In the data rows, 128 means zero.
Some points:
[181  96 135 173 116 133 100 145 195 170 123 137 150 192  84 177 109 139
 137 174 142 119  84 164  71 166 133 108 154 133 121 109 144  70 149 153
 153 136 221 133 112 122 148 196 181  84 129 101]
[136 115  29  91 148 109  71 134 102 106  97 157 161 115 154 119  51  73
 138 135 197 143  89 102  74  79  88 176 165  91  99 176 112 156 121 118
 178 144  53 215 124  86 118 135  49 108 156 146]
[124 115 117 212 159 130 164  54 127  95 133 137  74  57 105 177 122 101
  91 191 150 148 128 105 184 145  70 225  57 147 172 126 163 212 169 157
 129 157 158 195 105 106 146 118 210  78 183 100]
[ 70 114 113  74 147  19 182 156 133 111 183 146 169 126 170  81 115  39
  52 161  98  72  47 135 137 188 187 133 174 136 160 118 111 138 159 113
 110 132 146 146  84 137 142  87 147  88 125 138]
[151 159 172  72  45 149 161 126 122 154 115  72  86  54  98 109 151  74
  64 133 143 146 161 216 171  91  60 204 120 147 145  80  73  36 139  93
 148 123 118 132 142 148 126 135 113 131 181 138]
[109 161 145 116 105 181 151 131 137 142 132 190  79 117  84 116 131  94
 133  62 152 230  37 141 166 128 114  66 127  85 171 143  99 163 102 121
 125 116 120 175  57 171 110 105 163 159  36 143]
[142 174 140 171  98 114 163 148  36 129  29 122  72 199 150  98 146  56
 172  87 125 101 131 107 115 195 113  95  73 129 192 134 151 120 111 171
 110 159 110 153 113 170 114 162 102  71 191 153]
[141 137  66 103 216 135 193 211 148  98 135 159  91 164  51 121 150 149
 175 165 160 155 144 148 117 182  72 181 104 138 143 136 182  57 104 180
 129 121 147 167  80 137 113 156  97 177 155 221]
[184 154 103 198 205 153 188 153  73 136 118  86 150 119 138 179 126 109
 162 137 122 112 116 182 136 154 146 135 136 109  52 154  95 123 141 136
  64 170  59  92  92 143 251  98 142 106 112 180]
[148 215  86 132  85  64 123 172  52 166 163 108 115 170 157 140 184 127
 115 125 114 161  83 110  71  97 160 210 152 134 182 175 163 151 187 163
 124  85 172 149 168 122 140 138 159 110 149 195]
[105 125 138 126 140 116 122 128 135 149 124 154  87 128 132  92 143  52
 130 210 125 143 140  45  72 122  92 151 113 143 140  49  65 159 202 120
  87 172  81  60  86  99 103 199 155 201 136 173]
[115 172 141 154 178 159 102 154  39  56 150 167 200 199 148 173 139 118
 147 154 115 172 127 198 185  90 142  90  94 115 201 112 104 127 219 139
 160  90 143 133  93  69  80 110 154 188 179 117]
[193 190 145 107 128 132 147  99  68 136 181 101 119 123 148  68  88 125
 197 141 211 130  93 171 150 155  90 209 186 103 108  66 148 204 174 194
 103 132 175  87 112 181 127 107 102 179 164  97]
[156 177  76 171 173  66 115 153  43 185 102 141 112  66 130 122  42 125
 196 143 127  95 156 122 166 118 139 118 141 110 119  93 118  57 125 103
 132 108 145 163 165 125  55 176 255 129 110 129]
[142 181 104 152 207 111 115 163 154 103 124  82  70 145 165 137  83 126
  93  77 100  87  49 139 132 143  64 116 104 173 159 201 193 109 190  88
 106 110  80  88 165 158 128 178 144 192 147  68]
[144 149 114 118 138 169  96 148  97 125 124 126  72 184 124 149 111  91
 147 144 119  70  99 135 120  26  98  67 121 130 159 100  59 158 136 171
 162 190 159 138 172 180 214 142 119 102 176  76]
[ 85  86 159 104 153 132 155 134  51 154 127 149  73 127 199 139 152 226
 156 122 144 142 120 128  72  87 152 154 161 177 122  93 201  84  93 125
 110 142  82 167  86 112 125 118 160 121 129  49]
[173 118 143 151 114 172  97  95 115  82 191 128  89  72 129  85 103 107
 172 109  67 158 136 109  83 161 133 131  93 161  91 198  71 179 151 111
 118  27 167 128 128 135 104 186  83  83  85 162]
[179 241  86  66 195 111 176  48 111 101 118 201 100 109  86 156 124 107
  85 169 123 111 152 172  98 166 181 105 166  98 174  92 166 218  90  75
 165 106 111 116 167 122 140 196 128 150 120 122]
[162 143 122 101 142 161 155  86 115  99  93 168 187 135  75  35 141  44
 113 137  99 119  93  58 131 102 138 155 132 139  47 179 192 119 106 196
 129 100 126 161 166 136 169  87 249 209 162 108]
[ 33 124 166 169 144 127 161 110 101 101 123  81 100 124  80 115 144 141
 115 128 141  78 124 138 111  74 111 174 126  31 146 156 141 141 137 141
 176 169 143  74 233 137  83 104 126 151  90 204]
[116 144 145 117 128 113  86 161 103 170  82 228  36 126  86 133 116 186
 131 178 140 136  95 141 218 134 123 147 206 199 107 165 119 206 192 152
 133 163 111 121 170 104 167 147 134 114 146 204]
[126 119  72  68  35 112 182 126 158 115 129 144 164  94 133  90 156 137
 209 198 112  77 145 216 152  97 131  59  65 149  86 139 174 185 201 108
  78 112  88 170 184 140 118 139 155 120 143 141]
[100 121  71 153 111 157  92 115  97 110 124 154 139 151 100  99  56 158
  48 157  68 168 180 148 115 107 149 138 158 141 144 156 103 126  82  83
   0 180 189 140 150 179 111  89  91 164 199 131]
[ 52 194 212 102 161 178 180 174 146 163  98 155 226  66  85 145 122 112
 182 125  54 106  96  93 108 167  95 133 186 100 124 143 136 171 143 129
  97 144 140 176 137 126  90 160  87  82 203  98]
[ 30 211  82 151 129 120  61 109 103 157 139 198  96  93 125 158 174  77
 149 136 185  62 180 143 130 172 126 125 138 176  85 172 116  60 153 169
 141  63 141  94  83 164 153 108 112 162 156  93]
[173 112  88  95  66 112 134 119 124 124 155  91 146 158 131 216 161  98
 136 178  72 126 137  70 227 153 121 134 204 105  93 165 134 173  96 120
 158 146  97 126  93 221  65 182 157 177 143 117]
[125 119 182 126 117 103  50  31 140  54  31 106 157 149 159 116 150 139
 179  81 142 113  96 127 150 179  93 140 193 133 134  93 113 126 116  55
  79 117 161 176 132  97 186 139 111 155 147 196]
[135 196 148  81 102 134 117 101 130 154 144  97 126 119 137 147  33 133
 137 121  51 100 118  86 163 131 148 111  65 232 112 107 151 135  95 142
 219 161 129 163  83  97 134  83  89 157 153 200]
[ 76 180 129 138 116  59 158  77 145 143 156  92 143 163 123 123  75  74
 183 168 194 214 154 121 125 186  86  74 151 203 157 168 139 164 112 133
 103 204 141 171 208 107 125  90 111 147  74 105]
[123 200  90 208 102 184 105  92 199 116 129 152 161 122 163  77 150  99
 160 135 117 173 117 191 122 117 218 185 151 168 139 139 133 135 100 145
 173 217  73 111 131 143  58 156 132 113 137 153]
[142 140 162 109 173 171 146 157 191 155 146 165 141 182 192 104 130 122
 117  93 223  38 191 108 185 137 178 187  80 129 147 159  69 188  91 102
 114 110 135 192 144 145 127 135 170 143 137 146]
[ 90 150  84 132 116  98  84 137 157  78  68  96  91  81 121 137  82 101
 144 157 163  91 105 147 166  94 135 121 142 113 143  76 178 188  94 208
  68  72 143  64  61 131  79  81 147 110 151 150]
[130  81 162 160 150 126  57 146  89 167 134  97 102 121  99  78 156 139
  58 170 133 139 166 159 115 219 140  79 164  89 123 126 153 191 173 157
 186 107  41 166 140 162 108  73 139 137 171 139]
[193 176 159 218 130  50 101 154 136 183 182 155 115 130  79  94 153 101
  87 104 119  61 140 153 154  67 112 116 124  80 106 103 203 127 111 161
  61 139 116 193  74  57 113 146  66 151 101 112]
[137 163 115  87 158 167  92 212 123 101 142 109  58 149 149  95 129  78
 117  95  63 115 178 190 107 169  71 164 173 166  78  79 127 222 126 175
 125 154 143 127 148  73  84 103 232 133  92 135]
[160  98 188 146 162 114 137  99  85 120  72 172  90 189  98 164  63  41
 186 155  69  80 150 188 119 117 149 224 172 195 181 136 156 114 178 166
  94 112  90 167 133 184  86  97  76 133  57 121]
[118  96 114 127 122  85 199 136 140 137  75 110  31 116 144  73  91 104
 136 111 117 179 135 162 202 144 217 157 128  81  81 156 113 143 179 172
 160 142 184  98 136  47 120 173  72 172 162  73]
[176 143 137 177  32 131 170 189 123  81  59 182 157  89 129 184  67 125
  56  72 194 117 123 105  64 182 128 128 117 156 100  77 139 163 203 167
 142 135 126 118 165 163  89  90 127 174 138 148]
[117  75  72 150 199  90 104  84 106 195 109 172 191 147  78  80 131 125
 135  33  96 153 107 128 191 144  76 172  72 167 120  39 140 177 142 112
 146 148 124  48 175 173 116 104  86  85 146 127]
[106 126  60 150 175 213 168  95 127 255  83  92 115 129 193 190 161  46
 108 123 120 126 140 145 129  94 132  98 173 147 151  96 176 149 192 159
 114  68 180 161 138 117 111 143 107 178 129 185]
[114 184 159  90 188  83  95 124 168 132 121  66  62 152  49 158 113  98
 157  92 160 201 132 112 109 104 225 171 107 123  77  74 134 152 206 109
  98  90  92 160 144 178 106 103 162 100 205 139]
[ 89 133 111 112 136 174  70 165  87  99 119  97 165  77 119  93 106 115
 141  88 137 129 158 109 177 142 180 152 150 148 230  88 187 105 191 222
  98 170 112 185 157 179 217 235 105 136  72 129]
[146 159 109 163 155  31 129 215 177 123  73 130 137 111 162 151 170 119
 165 151  76 178 167 129 130  97 102 163 139 160 188 117  91 166  95 176
 157  46 117 138 165 168 204  99 117 153 106  81]
[ 40 127 196 105  82 131 104 147  90 139 146 180 149 187 137 176  39  54
 107 160 138 160 105 169 155 135 135 162  75  98  70 113 189 150  59 143
 108  80 106 101 185 134 179 204 129 129 120 153]
[132 167 115 100 110 115 158  96 186 113 158 183  90 153 157 121  64 117
 130  74  98 180 242  90 153  96  77 133 181  47 141 116 164  97 229 147
 138 127 103  84 106 121 162 100 174  75 145 158]
[110 188  59 153 108 158 199 101 108 126 128  94 130 196  75 128 123 192
  95 157 110  96 113  90 154 151 124 154 148 152 120  67  41  95 151 207
  96  43  53 155 156  56  96 138 121 118  74  96]
[ 84 204  87 161 154 104 122 137  95  80  88 141  99 178 159 142 173 107
  98 167  94 128 139 137 162 128  97 162 110 115   2  72 154 126 199 111
 156 160 180 224 108 191 120 155 103 125  57  98]
[109 155 130 106 126 126 147 167  89 123  67  87 163 151  32 123 142 110
 102  96 206 124 198 112 151  78 134 143 152 195 122 170 163 197 162  83
 134 149 148  55  53 109 121 152 143  85  91 111]
[155 186 170 130 166 198 101 150 138 154  38 104 133 148 179  44  62 135
  72 247 158 163 121 101 161 140 113 144 115 120 139 138 182 140 157 118
 126  79 132 104 115 158 106 111  91  71 106 122]
[ 64 152 123 141 141  79 175  89 116 169 102  94 175 156 117  77  31 150
 101 110 115 130 154 212  78 113  98 136 129 146 130 149 100 215 140 161
 162 103 113 182  36 190 142 199 182 172 157 173]
[ 77 143 101 224  84 173 188 181 121  88 166 137  75 161 111  62  83  75
 153 123 146 118 115 125 174 119 136 148 241 179 134  73 173 171 116  40
 154  56 111 170 137 148 148 149 133 128 201 145]
[ 96 151  79 145  42 171  91 172 114 189  76 125 116 151  62 118  91 110
 190 158  92  92 131 123 105 183 146 216  94  74 172 117 165 186 177  62
 143 154 120 121  87 102 184  72 154 185 109  93]
Along one direction, these points spread out more than along any other. For each point below, how far along it does it lie, from 0 to 99? The average is 50, and the first point in the table lies past the average. One standard deviation of the points above along it is 16.
[ 70 114 113  74 147  19 182 156 133 111 183 146 169 126 170  81 115  39
  52 161  98  72  47 135 137 188 187 133 174 136 160 118 111 138 159 113
 110 132 146 146  84 137 142  87 147  88 125 138] -> 37
[110 188  59 153 108 158 199 101 108 126 128  94 130 196  75 128 123 192
  95 157 110  96 113  90 154 151 124 154 148 152 120  67  41  95 151 207
  96  43  53 155 156  56  96 138 121 118  74  96] -> 74
[142 181 104 152 207 111 115 163 154 103 124  82  70 145 165 137  83 126
  93  77 100  87  49 139 132 143  64 116 104 173 159 201 193 109 190  88
 106 110  80  88 165 158 128 178 144 192 147  68] -> 70
[179 241  86  66 195 111 176  48 111 101 118 201 100 109  86 156 124 107
  85 169 123 111 152 172  98 166 181 105 166  98 174  92 166 218  90  75
 165 106 111 116 167 122 140 196 128 150 120 122] -> 40
[ 96 151  79 145  42 171  91 172 114 189  76 125 116 151  62 118  91 110
 190 158  92  92 131 123 105 183 146 216  94  74 172 117 165 186 177  62
 143 154 120 121  87 102 184  72 154 185 109  93] -> 42
[148 215  86 132  85  64 123 172  52 166 163 108 115 170 157 140 184 127
 115 125 114 161  83 110  71  97 160 210 152 134 182 175 163 151 187 163
 124  85 172 149 168 122 140 138 159 110 149 195] -> 72
[144 149 114 118 138 169  96 148  97 125 124 126  72 184 124 149 111  91
 147 144 119  70  99 135 120  26  98  67 121 130 159 100  59 158 136 171
 162 190 159 138 172 180 214 142 119 102 176  76] -> 64
[106 126  60 150 175 213 168  95 127 255  83  92 115 129 193 190 161  46
 108 123 120 126 140 145 129  94 132  98 173 147 151  96 176 149 192 159
 114  68 180 161 138 117 111 143 107 178 129 185] -> 73
[142 140 162 109 173 171 146 157 191 155 146 165 141 182 192 104 130 122
 117  93 223  38 191 108 185 137 178 187  80 129 147 159  69 188  91 102
 114 110 135 192 144 145 127 135 170 143 137 146] -> 39
[124 115 117 212 159 130 164  54 127  95 133 137  74  57 105 177 122 101
  91 191 150 148 128 105 184 145  70 225  57 147 172 126 163 212 169 157
 129 157 158 195 105 106 146 118 210  78 183 100] -> 49
[114 184 159  90 188  83  95 124 168 132 121  66  62 152  49 158 113  98
 157  92 160 201 132 112 109 104 225 171 107 123  77  74 134 152 206 109
  98  90  92 160 144 178 106 103 162 100 205 139] -> 46
[160  98 188 146 162 114 137  99  85 120  72 172  90 189  98 164  63  41
 186 155  69  80 150 188 119 117 149 224 172 195 181 136 156 114 178 166
  94 112  90 167 133 184  86  97  76 133  57 121] -> 68
[135 196 148  81 102 134 117 101 130 154 144  97 126 119 137 147  33 133
 137 121  51 100 118  86 163 131 148 111  65 232 112 107 151 135  95 142
 219 161 129 163  83  97 134  83  89 157 153 200] -> 33
[ 77 143 101 224  84 173 188 181 121  88 166 137  75 161 111  62  83  75
 153 123 146 118 115 125 174 119 136 148 241 179 134  73 173 171 116  40
 154  56 111 170 137 148 148 149 133 128 201 145] -> 35
